In the rows, zero is written as 128.
Named turns come first, each shown by rows before and after it. Which turns, in which order, take the first row of each pair that follows to the second? Write the first one first, as in the answered first pair.
turn mul:
[125 104 123 131 114 139 126 142 133 148 125 124 123 121 119]  ->  [118 115 123 132 115 134 123 145 130 146 127 119 121 125 118]
[138 135 111 127  90 140 108 126 132 117 133 135 162 136 132]  ->  [152 130 117 121 104 110 149 151 126 139 133 126 144 111 139]
[121 140 129 137 143 143 106 113 163 131 113 126 106  91 132]  ->  [128 132 130 136 135 146 109 114 162 142 116 124 115  88 138]
[109 135 111 134 145 117  84  95 104 102 141 136 117 123 121]  ->  [141 128  88 119 133 118  86 103 111 115 141 137 140 105 134]
turn kug:
[166 118 117 129 138 127 144 145 129 131 123 132 144 108 165]  ->  [ 94 118 130 158 116 144  97 132 147 126 131 135 152 139 142]
[ 67 121 139 140 109  99 129 148 134 151 145 145 128 113 107]  ->  [105 147 154 128 149 114 163 123 105 101 130 133  77 116 115]
[144 100 112 129  97 137 121 144 152 161 143 139 161 115 131]  ->  [120 132 152 139 128 173 106 104 133 100 131 134 111 143 109]
[136 121 127 140 107 115 109 138 139 134 126 120 158 123 120]  ->  [130 135 145 142 136 135 115 121 125  97 120 118 125 145 118]
turn Lupub:
[143 143 130 114 153 157 125 101 114 103 103 126 124 144 121]  ->  [155 142 132 104 153 149 140 107 109 112  97 126 120 138 132]
[138 126 110 118 105 154  79  89 138  95 118 124 169 156 109]  ->  [110 151 150 126 154 132 115  89 112  74 114 110 102 159  94]
[181 153  78 129 123 131 140 132 151  92  94 157 172 109 166]  ->  [133 162  98 147 122 159 103 107 154  63  92 158 163 138 147]
turn nepab:
[173 105  88 107 137 113 147 121 118 122 133 140 147  94 135]  ->  [178 120 100 108 148 126 147 106 108 100 122 140 129 104 131]
[119 118 141 141 111 160  92 107 149 116 127 132 138 127 118]  ->  [124 104 128 134  99 141 103 124 157 145 132 125 151 112 121]
[166 106  86 111 114 104 136 157 110 147 120 125 194  82 161]  ->  [193 121  98 107 146 107 161 140  86 115 109 114 153  80 162]
[ 94 108 147 114 122 102 131 170 134 159 148 103 136 113 146]  ->  [115 113 156 110 142 104 154 171 115 146 143  92 115 106 154]

Each pair is 2 to 3 turns apart.
[107 141 140 139 155 183  72  87  90  55 104 148 125 188 119]  ->  [ 80 108 119 149  93 159  43 130 131 128 123 160 196 173 117]	kug, kug
[ 43 118 171 154 115 117 117 117 140 146 146 127 120 161  95]  ->  [115 137 177 127 171 111 182 115 100 114 133 121  70 143 106]	nepab, kug
[215 134 107  76 112 142 186 138 117 132 144 122 117  95 125]  ->  [105 166 167 115 136 167 153 110 111  81 144 122  57 156  84]	mul, nepab
[105 154 124 140 114 200  87  53  95  93 110 136 130 179 112]  ->  [146 156 107 121 123 206  98  57  98  87 109 135 134 169 125]	nepab, kug, nepab
[ 72 140 171 142 152  77 159 165 122 133 122 113  80 138 100]  ->  [138 146 124 128 132 189  74  88 133  67 107 137 132 170 120]	mul, mul, kug
[123  95 125 135  92  82 163 135 164 184 140 138 158  94 137]  ->  [173 119 126 119 147  95 207 121 129 138 127 128 111  94 149]	kug, kug
[148 158 131 113 145 150 132  98 120  91 120 123 109 139 128]  ->  [126 159 146 121 151 128 143 110 117  94 124 117  92 143 120]	nepab, Lupub
[118 143 120 122  89  93 106 152 174 171 168 138 129 152 151]  ->  [153 160 115 113 112 150  92 109 161 105 151 142 116 171 159]	kug, mul
[144 138 130 126 143 128 132 104 109 102 121 132  94 133 127]  ->  [113 127 140 136 121  87 138 140 125 153 129 131 108 117 123]	kug, mul
[158  84 105 118 116  97 167 155 131 169 133 120 145 103 130]  ->  [163 126 130 121 159 167 142  91 111  75 113 123 103 149 120]	nepab, nepab, mul
[150 125 118  90 172 143 128 169 104  80 152 104 106 132 140]  ->  [101 105 127 106 142 109 115 207 126 135 165 105 132 126 130]	kug, mul
[ 90 115 144 153  91 146  88  92 134 124 112 160 115 168 113]  ->  [ 98 103 145 149  91  80 136 145 134 183 121 148 119 127 122]	nepab, mul, mul
[107 139 118 149 149 141  70  93 154  90 158 139 125 148 107]  ->  [104 142 134 149 166 135  82  93 143  87 151 133 104 148 106]	nepab, mul, kug
[ 72 158 135 149 130 180 114 105 114 111 134 118 108 173 100]  ->  [158 164 109 121 168 161 177 124  89 102 123 110  83 136 128]	nepab, kug
[ 78 122 137 142 126 101 130 132 127 160 132 125 114 125 135]  ->  [102 141 130 144 128 149 102  93 124 108 121 133 111 155 134]	kug, mul
[ 78 142 138 115 157 105 150 132 117 117 114 125  65 116 114]  ->  [175 132  82  79 153 134 144 119 121 114 108 134 116  95 145]	mul, kug
[133 132 135 117 160  49 198 162  99 159 136 110  80  74 129]  ->  [ 50 150 148 153 122 159  65  83 129  85 130 136 116 164  92]	Lupub, kug
[109 132 146 169 154 122 149 143 121 161 103 114 113 119 138]  ->  [166 125 111 151 138 155 128 117 125 150  98 114 150 119 163]	mul, kug, Lupub
[187 140 146 137 172 154 171 140 170 120 106 114 149  66 184]  ->  [126 117 137 159 122 159 118 141 209 154 123 128 198  76 170]	nepab, kug
[158 149 145 106 153 125 171 118  97  95 107 121  73 127 121]  ->  [183 112  95  94  96 117 141 144 133 159 125 128 161  99 144]	mul, kug
[130 132 139 128 144 117 141 150 136 153 122 115 114 113 122]  ->  [156 137 126 120 148 155 115 118 133 116 110 126 125 133 129]	mul, mul, kug
[139 119 125 128  89  86 132 164 145 165 155 135 152  87 137]  ->  [126 145 161 128 140  87 165 143 114 114 142 123  79 101 131]	kug, Lupub
[157 146 125 134 131 153 113 107 123  96 124 124 133 134 128]  ->  [124 120 126 147 106 108 122 152 140 151 141 128 155 112 121]	mul, mul, kug
[195 124  82 108 115 153  96 127 128 122 143 139 160 117 143]  ->  [135 152 151 125 169 127 146 125  96  86 134 123  65 130 119]	mul, kug, kug
[236 143 109  92 122 178 113  88 147  88 120 134 122 165 191]  ->  [102 109 133 136  53 113  75 151 195 202 159 135 174 162 159]	mul, kug
[ 54 134 114 124 113 138  85 130 162 149 153 139 139 140 122]  ->  [ 65 165 140 117 160 148 121 110 133 101 140 134  79 149 120]	Lupub, kug, mul
[179 139 120 128 159 196  84  63 125  77 126 135 129 171 138]  ->  [191  85  89 119 108 105 114 149 151 193 145 130 199 104 150]	Lupub, kug
